Each path is a new rotation, seen through one point. The rows after it are directions, each followed by how far the rotation turns it, in deg/step (0 if it stays put).
Each turn is a multiple of 5 degrees from 10 to 175, or 0.
Each row of a path follows its step; steps can be skipped.
Path 1:
step 5: [ -7  -1  18 -15  -6  -2  -8 -22  17  -7 -40  -8   4  14 -22 -30 -36  34
   4   0  20  -1  26 -11 -35 -15  26   4  12 -20   6  -1 -11  -6  -4  16
   9 -29   4  -4  17   2  -5  27   9   7  21]
step 8: [-26  -7  -6  -4  11  28   6  -8 -34 -11  -3  -9 -20 -14  18  -9   0  33
   9  31 -17  -3   8  15  19 -17  37  10  21  -5  17  -2  14 -10   8 -20
  24 -31  27  20  20 -16   1  -3  -8   4   5]
step 10: [  0  11  12   4  -6 -17 -37  -8 -30  -1   4 -47  -3 -19  29 -28   4   6
   0   5  -8  26  12   1  -1   8  -4  15  -6  18   8   2  23   0  28  28
  24   8  -4   0 -11  14  26  17   5   7 -35]
step 15: [-15  10  19  -3  12  19   5 -12 -20   3   3   4   5 -15 -17  25  10   1
 -18   2 -10  -7 -10  30   0  27   0 -25 -28   5 -17  11 -19  29  -4 -34
   3  -7 -32  14   8  23  41  23  15  10   8]
step 19: [ 13  16  14  13 -11  -9  23  26 -33   8 -16  -4   0   6   7  21  12  25
  39  19  27  11  14 -14  11 -13  -1  16  17 -22 -15 -21  18  -8 -31  -6
   6  27  23   0 -12  21  -8 -12 -13  12  10]
step 24: [-10 -31  23 -30 -18 -13   2 -11   1  -4 -18 -11   7   7 -16  18   1  16
   3 -11  -2   5  38 -27 -39  10  36 -37  12  15   3  -1  -6  -6  -1 -14
  11  -8   1 -14 -15 -11 -22   2  27   5 -16]
step 27: [ -6 -25  15  -9  11  17 -19  -6 -18   1 -18  -8  -8 -22  19  11   4  13
  33  16 -33   5 -12 -12  31 -24  27 -10 -14   9  -3 -30  -2  -8 -12 -11
   1 -30 -23  29 -16  -3  -7  12  27 -15   3]
step 28: [ 14  24   3  40  15 -19 -16  -6 -33  22  -5 -33  22  -9  16 -15  -7 -12
 -13   2 -38  11  -3  -5  19 -14   2 -17  -6  -8  -1 -12  -3   1  21  -5
   2  11 -20  33  20 -18 -21  12 -16   7  11]
step 29: [-17  29  11  20 -16  -9 -33   7  -5 -13  14 -26 -13  -2  26 -11 -25 -14
   9  -7   2   8  -7 -20  16  -6  -3 -28 -25  -6  23  -9  -7  39  15  19
  -5  -7  17   0  11   4   1  -3  35   1 -33]
[  2  -5   8   7   9   1  -6  10   7   3   3   0 -10  -4   3  -4   2   5
   6  -9  -6  -1   6   0   3   1  -1   5  -5  -1   2   2   3   0 -11  -8
  -7  -5   3  -3   6   9   5  -4  -1   1  -8] : 175
[  2  -8   1   9   1   3   6   8  -1  -3   5   3   5   1   0   0  -4   6
  -1  10   4  -5  -1   7   1   6   5 -12   1   3   5   4   0  -9  -4   4
 -10  -1  -9   0  -4  -1   0   9   9  -2  -7] : 120
[  8  -9   2  -4   8   7   1  -1  -9   0 -12   3  -1   3  -5  -4  -8   3
  13   2  -4   8   0   4  -1  -4   5   3   6   3   2  -2  -5  -1   6   3
   3   6   8  -3  -2   9  -2   0   5  -4  -3] : 130
[ -6   0 -12   5   0   0 -12  -3  -2  -6  -4  -4  -2   0  10  11  -1  10
   1   3  -7   8   0   5   7  -5  -2  -5   0  -2  -1  -1   5  -9  -3  -1
   2   7  -5   2  -5   1   0  -8  -6  -3  -2] : 40
[  1  -6  -6   0 -18   9  -2   3  -3  -3  -1  -4   6 -10   1  -6   6   6
   7   0  -6   3   7  -3  -4  -2  -4   2   1   1   0  -5   2   2 -10   3
   2  -6   3  -6  -4  -3   3   7   4   3   7] : 130
[  1  10  -1   9  -5  -2   9   0   1  -5   3  -1  -3   1  -5  -2   3  -3
   5  -4  -4   6  -1  -1   3  -1   9   5  12   0   5  -2   6   6   1   0
   1  -2  -8  -8  -7  -3   7   1  -8  -9 -11] : 35
[-2 -3 -2  6  6 -6  7  2  3 -1  1 -7  8 -6 -5  1 -1 -7 12  3 -4 -1 -3  4
 -2 -3 -9  1 -4 17  3  2 -1  0  0 -4 -3  2 -7 -4  3  2 -4 -4 -9  2 11] : 135
[ -3   0  -5   1  -6  -4   0   5  -1  -9   4  -6   3   6   7 -10   5  -1
   2   5   5  -3   1  -4   7   2   1   9  -4   2  -7  -1   3   0   9   7
  -8   8   3  -5   7   8   4 -10   7  -4  -1] : 115
